A single turn carries every row of the set below to another of its rows. Some are shown first; where does it send the rows asked next?
suf: [ -3  -3  28   5 -10   3  12 -41   0  25  16  10 -33 -14  17  -9 -13  22
  -9 -10  11  14  -2 -19 -11  17  -7 -11  -5   6 -19 -15   3   6  -5 -16
  48  -9  -5  16   3]
kop: [ -1  26  -9   2 -15 -12  -6 -20  18  21  17  16  -1 -16   3  -1 -14   1
 -14   4  -2 -10  11 -11  42  26  -5 -14 -22  22   7   5 -12 -17 -11  21
  42 -21 -11  25  -7]
lote: [ 18  36 -27   5  -9 -29  -4   8 -13 -37  14  -3 -10  15  -5 -14  27  -9
  30  -3 -25   7   7  -7  14  -2  -8  -1   0  -2  18  14  -7  22   3  17
   3   6 -11  38  -3]
nali: [ -1 -18 -15   2  19  -2   3  -3  10  16   1   6  -1 -22 -19 -12   5  10
   6 -10 -19   0  26   5   9  20   7   9 -19 -14   0  10  10 -67   2 -20
  -1  -8   2 -10   3]
tef: [  7 -28 -43 -26  11 -33 -23   0   7  -9 -29 -36 -14   2 -10  -5  19   9
   6  13   8   5 -23   8  26  12  -1   8  -4 -32  -1  20 -23 -20   0  -7
  23  19   3   0  20]
gedad: [-12  -7  -7 -10 -28  19  13  22  -4  13  -7 -22  16  26  14  14  19  24
  22 -13  14  33 -12  -6 -10  -3   2   8  34 -21   1  28  -6  29 -15   6
   4  22 -25   8  18]
zogaz: [ 13   6  -3   6  31   6  22  27   4  -1   1 -25  -1  -6  14 -36  -1  -1
  14  12  -4  23  17  -9 -11  12   5  10   1 -15   4   9  -5 -42   7  31
   1 -29   6  12 -25]
rarav: [  8   8 -15 -14 -28   6  -7  16 -16  30   5  28  14 -13  16 -11   2   5
 -19 -18  -8  15  -2   4  14  30  31 -14   8  -3 -13 -12  23 -37 -16 -19
   8  -3   3   5  28]
zubel: [ -4 -43 -16 -36 -28   2 -27  13 -17  10 -27  -3   6  -1  13  32  -8  31
  -2   1 -11  22  -2  -3  35   5   1  13   9  -5  20   1  -7  11  -1  -5
   7  14   7   0  27]
nizi: [ -8  12  -5 -16 -15 -11   6  19   0 -28 -24 -45   5  23 -18   1 -10  -3
  18  21  20  20  -8 -16 -15  10 -13  11  -6 -25  -3  21 -33 -20  -1  22
 -18  27 -19   7  13]
golis: [ -8   8   5   3 -15  12   1   7  -3 -31   4   6  -5  15  -2  14  -8  -8
 -10  12   0  -7 -25  -1   0 -23  -9 -10  15 -10  13  28  36  31  16 -23
 -17  15  13  -1 -12]
duvag: [  8  15  16  15 -25 -12   0 -12   7  11 -19 -16  19  -2  24  -7  -1  15
  38  -2  -5  -6 -20 -28  -5   7   3  42   0 -11   8 -31 -18  31 -16  19
  15  12  16  23  13]
Zom: [ 41 -10  -8 -14 -15   8  -7  12  -2 -20  20   8 -10 -37   1  22  20 -16
  -7   7   7  12   3 -10   6  13  17   6  -3 -21 -19  15  -3  43  22 -14
  16  -2   9   6  34]
loso: [  9 -22  18 -26  -5 -37   9   8  -3   1   8   5 -42   5 -54  -3   6  -1
   8   1  11  -1   7  -8  18   6   3  -1 -30 -13  11   5  -2  23  -5 -14
   4   7  -2  14 -12]
nup: [  6   7  -7  21 -35  -7 -17   3  42  18   1   5   1  20  12  -4  -7  43
   3   2  19   6 -46  -5  31   5  -3   6 -12   4  31  -2 -11  13   8 -16
  11   3   7 -24  12]
Lazom: [ 15  14 -15  19   7  -4 -10  19  19 -17 -29   3  22 -11 -12  15   5  14
  -9  20 -11   2 -21   8  19  15   8  17 -21  16 -16  13 -56  11 -26 -15
   9 -11   6 -20  22]
dede: [ -3  12   7 -10 -13  12  23  32 -22   9  13  -7   7  19  37 -32  -8  14
 -10   0   5  23  -5 -22 -24   4  29 -18  11  -2  -5 -13  16 -16 -10   4
  19   5   4 -12 -22]
pido: [-17  53   2   3  35  22 -17   2  16   1   1   5  -7  -1  -4 -10   7  -1
  -6   0   1 -26   7   1   9 -10  -5 -14 -22   8  10  34  -3 -19 -11   9
  31  -3   3 -20 -14]
Sim: [  6  11  26  12  11   4   8  22  32   4 -27 -28 -29 -26  -8   2  -2  14
  24  -4   8   2 -15  18 -15  -2  -8   1  -7 -17  15  -5 -42   9 -36 -18
   2  34  11   7  -3]
bago: [  5  47  39   1  26  37 -14  -2 -14  -6 -12   7 -25 -19  22 -11  -7   1
  -2  -2   8  14  -1  -7 -28   3 -10  -1   1  -1 -18   5  -4   3  -1   8
  16 -22  14   7  23]

Zom goes to loso
nali goes to zogaz
nup goes to Lazom
Where do these go?
tef goes to nizi
pido goes to bago

A single turn carries every row of the set below to another of its rows. Some are shown first; where does it send the rows asked next?
kiv: [ -2 -14 -32   4 -23   9   9 -16  -3  29  30 -23 -20  -5   6 -10   4   0
 -38  30  -8  19 -23 -22  -5   3 -22  19  10 -23  24 -37   6 -30  14   4
 -27 -46 -24  -1 -23 -10   7  -2  21]
zuse: [ 21 -42  -5  -6  -5   6  14  19   5  41   2   2 -17  -8   8  20  39   2
 -33  28 -21  27 -10 -24   7   0  -6  -4  39 -20   5 -21  -4  -4  -2 -10
 -16 -28  -4 -29  -4   3   1   5  -3]
nupot: [-16   9 -36  14  -5  -3  -3  -7   4   9 -18   6  -2 -23   0   4  15 -14
  12  -2 -24  23   3   7  -9 -20  -4  -9  -3   9 -23  31 -15 -26  13 -18
  12  12   3  -9  -3  40  38  16 -50]
Kov: [ 18 -43  -7   2  -6  11   8  28   1  36   0  -2 -13  -5   4  23  37   1
 -36  28 -24  27 -10 -28   6  -3 -13  -4  28 -18   9 -23  -5  -3  -1 -15
 -27 -27   0 -30   5   2   6  10   0]
Zofi: [ -3 -49   0  26  19  -7 -13  11  -4  17  14  -7   8  -1  -8  13   1 -15
 -28  30 -28  35   1 -28  22  -5   1   9  -6 -27  -6 -18 -10   9  36 -23
 -31  15   5 -14 -11 -17   2   2  11]
zoteg: [  1  44 -11  -6 -24  -3  -2  25  13  16   6  -3  16 -15 -15  -3  23  -9
   5  26 -25  14 -40  -1  10 -20 -18  39 -24   5  -7   5  32  12  -3 -31
  13  16 -39 -26 -31   5  23   9   3]
Pizin: [  8  35  -3  -5 -18   1  -3  17   6   7   1  -4  13  -8 -21   3  26 -19
  14  29 -17  16 -45  -2   7 -11  -7  41 -36  10  -8  -1  29   2 -11 -24
  17  15 -39 -20 -35   1  32   8  -9]
niv: [  4 -13 -30  13 -20  11   5 -11  -1  29  29 -22 -22  -6  11  -5   3   5
 -34  26  -7  16 -24 -27  -5  -3 -22  16   7 -25  33 -33   6 -26   8  -3
 -37 -46 -25  -4 -12  -8  11   6  19]
Gagu: [-24  20 -17 -10 -25  11  -9 -25 -12 -11  14  -5   6  -5  23 -10 -17  15
 -16  16 -18  17   7 -13 -27  17  14 -13 -47  31 -41   2  16  -2   7   3
   0  -3  17   5 -13   2   4  15   3]
bisi: [  5  36 -14  -2 -23   6   3  18   9  14  -3  -9  11   0 -14  -5  25 -19
  13  30 -16   9 -53   0   7 -17 -26  45 -38   5  -8   4  28  10 -10 -19
  18  10 -28 -24 -30  -8  15  13   4]
zer: [-19 -32 -17  18  10  -6 -24  -8   2  16  20 -22  10   0  -3  17 -19  23
 -11   7  -5  19 -19 -12   4  -6 -14  14  11 -30  11 -28 -43 -28  26  -7
 -36 -15 -18  22 -23 -10   0   6   1]
Venep: [ -6   6 -41  10   0  -2   0  -3  16  15 -25   9   0 -17  10   6  17 -19
  20  -3 -23   9 -13  11  -6 -21  -9  -1  -8   5 -27  35 -14 -19   1  -2
   8  14   9 -16  -2  32  28  17 -47]
Zisa: [-30  16 -14  -5 -33   9 -17 -22 -17  -1  25 -15  10  -5  25 -14 -19  20
 -12  16 -30  15  -1 -11 -22  14   0 -15 -40  22 -52   1  15  -5  18  -1
  10  -4  19  -1 -12   2   7  15  13]
Soken: [-10   9 -38  12 -11  -7   0 -10  18  10 -18   4   5 -29   3  10   5 -13
  16   1 -21  11  -4   6  -7 -14   2  -7 -10  15 -28  23 -11 -21   5  -1
   6  15  -3 -17  -5  35  42  10 -53]
Sitor: [ 10  22  31 -11 -36   9 -21 -18  20   7   4  -2  11  -2 -14  26  24  18
   2  -6   9  -8 -24  -4 -18  26  -2   4  -6  18  -5  11   8   0  -2 -23
  27 -28   1   8 -23 -18 -11  24 -14]
nid: [-24  15 -29  -7 -16  21 -17 -21 -13  -3  15  -2   8  -1  28 -16 -22   8
 -10  12 -26  15  -6 -10 -25   7  -4 -11 -50  17 -46   8  14   4  10   2
   2   6  27   1  -7  -4  -1  16   8]
tosu: [  8  21  36  -9 -28   0 -20 -23  12   6   3  -7   9   1 -13   8  30  22
   2 -18   7  -2 -15   0 -15  20  -6   9   4   9   0  14   5  -3  -4 -24
  31 -32  -9   4 -12 -18 -13  29  -7]
kadir: [  8  18  22  -6 -26  16 -24 -25  14  10  -8  -4  14   7  -9  17  19  20
   6 -12  13  -4 -27   0 -23  15 -19   5  -5  10  -5  15   0   1  -3 -19
  33 -30  10  14 -12 -25 -20  31 -11]
fuz: [  0 -44  -3  17  24  -2  -8   9  -6  21  14   2  11  -5  -8   5  -1 -14
 -30  34 -28  37   0 -23  24  -4   5   2  -1 -29  -8 -22  -9  14  37 -26
 -27  17  -3 -16 -16 -19   0  -8   8]
nit: [-17 -32 -21  14   9  -5 -22 -12  -1  19  11 -21  15  -5  -5  15 -19  22
 -15   8  -3  24 -14 -12   5  -9 -12   5  20 -32   7 -27 -39 -28  35  -6
 -25 -12 -18  28 -28 -11   0  -5  -7]

nupot goes to Zisa
Gagu goes to Sitor
Where do these go?
zuse goes to fuz
bisi goes to Venep
Zofi goes to zer

A single turn carries every row of the set below to another of its rows. Some are shown first; where does it send the rows asked next?
deval: [  0  26 -20  -1 -19  -3  13 -42  -4   2  10 -20]
novar: [ 12  20   7 -12   1  12  23 -16   7 -20 -31   5]
lom: [ 8  8 36 19  0 -8 50 -8  9  1  2 25]
zag: [ -8  39  15  -9 -29  -7  -7  -8   9  23  16  11]
kar: [-51  -5  21  12 -10   5   3 -21  -8 -18  15   8]
tir: [  3   5   9  48  13   8   1 -19  16  15  -2  19]
Lotu: [ 15  -6 -12  47 -23 -17   8  -8  11  -7  26  -1]
Nub: [  4  36  17 -13 -33 -22   1 -14   3  16  17   5]
ziget: [-46 -17   8   7 -11   7  11 -15  -2 -27  16  -4]
dur: [ 22  -2   3  13 -32  -4   8 -17 -34 -15  28   7]
Zupo: [-14  18   3 -14  -7 -11  20  26  13   9 -15  -7]
puz: [ 14   9   4  44  18   8  10  -6   7   7 -11  22]
Koru: [  3  12  32   1   5   5  10 -29 -24 -37   6  -1]
vas: [-15 -14 -15   9   0 -32  34  10  18  -2  15   6]
zum: [-12 -19  -8   2 -11  -3 -15  17  -7 -22   5  22]

Koru goes to Lotu
vas goes to novar
Where do these go?
deval goes to zum
Nub goes to ziget
kar goes to tir

A single turn carries every row of the set below to another of its rows. Some are shown first; where does it send the rows asked next?
fusum: [  4  -7  35 -12   2 -18 -17  22  12  10   8  -9  -2 -25  11  10]
Sipa: [ -7   2   4  18   9  34   2 -19 -20  -3 -31 -10  23   1  -5  11]
tak: [  4 -25  -4   2   9  38   7 -21 -16 -15 -35   4  14   9  -4  10]
rezi: [  6  10  33  -3  -4  -8  -6  18  37  14   6   7   6  12 -24  26]
bap: [ 27  -7   7  10  18 -12   9   8  -5 -28  -9  24 -12 -20   3 -28]
feb: [ -8   1  43  -4  -6  -9 -16  18  29   1  -5  -8 -15   6 -31  25]
Non: [ -3  -2 -13  17 -17  24  -4 -16   5  17  -5   8  17  26 -10  -4]
nopo: [-24 -12  23  -5  14  24  32 -21 -11 -35  -7  -5  25 -10  -2  -2]
dusuz: [-17  18  23  11  16  10  32 -20 -12 -33 -10 -15  25 -13 -10   5]
Dor: [-12  13  16  -7  15   4  30   2 -14 -37   3  16  -4  -2 -25 -29]
biki: [  2  25   5   8  17 -19  32  -7 -12 -40   4   5  -5  -2 -23 -15]
Raka: [  2  -2  14 -29   3 -12 -13  11 -28   2  13  -8 -34 -12 -11   2]
doso: [ 25  -4  17   3  17   4  -8  -4   7   3 -17   6 -10  17 -33  51]
doba: [  9 -11  35   5   9  -8 -14   2  16  -8 -18  -4 -25   6 -35  45]
tev: [  2 -26  36  -1   2  -9   0 -24  14 -19   4 -12 -24  -3 -26  50]
sipub: [ 26  -6 -11  19  10 -33   9  -6  -4 -25   6  13 -12  -9   6 -17]
Rako: [  7 -24  26  -8  14   1  12 -34  -3 -15   7 -11  -4  -7 -13  57]
Liko: [ 31 -27 -18  16  -8 -10   9 -10  17  -3  12  26  -3 -16   4  -2]
fubed: [-12  14  18   4  27 -10  39   8  -3 -38   4  11  10 -22 -24  -3]
lagif: [-12 -14  41 -13 -10 -12 -22  15  14   2   1 -20 -19 -16  -6  15]
Rukov: [-15  -6  21 -32  -4  -3  17 -22 -13 -12  35  -9 -20   2 -28  23]
Pazo: [-11 -19  26 -19 -13  -8   0 -20   1 -14  19 -14 -37   3 -33  28]
vafef: [-21   3  11  -2  23  22  23   3 -21 -23 -24  -9  25 -21 -12  11]
pizif: [  5 -23 -19   2 -27  23   9 -16  17  14   5  11  18   3  -4   5]
vofo: [ 13 -13 -10   4 -17  25  11 -13  21  -2 -10  24  13  30 -18  -6]
Golug: [ 10 -18 -11  21 -15 -13   3 -15  22   2  17  12  13   3  15 -11]
diza: [ 22   2  -5  13  17 -24  24   6   4 -26  11  31 -14 -16 -21 -11]
Bara: [ 23 -20   9  13 -11  -5  14  -6  36 -12   6  23  15  -8  12 -16]
Bam: [ -8 -19  24 -21 -11  -9 -21   1 -12  -4   5 -19 -41  -8 -18  14]
lutad: [-13  -6 -12  -5  -6  41   8  -5 -14   5 -23  -3  21   4 -17  10]

doso goes to Rako
Liko goes to pizif
Where do these go?
nopo goes to Dor
Non goes to Sipa
tev goes to Pazo

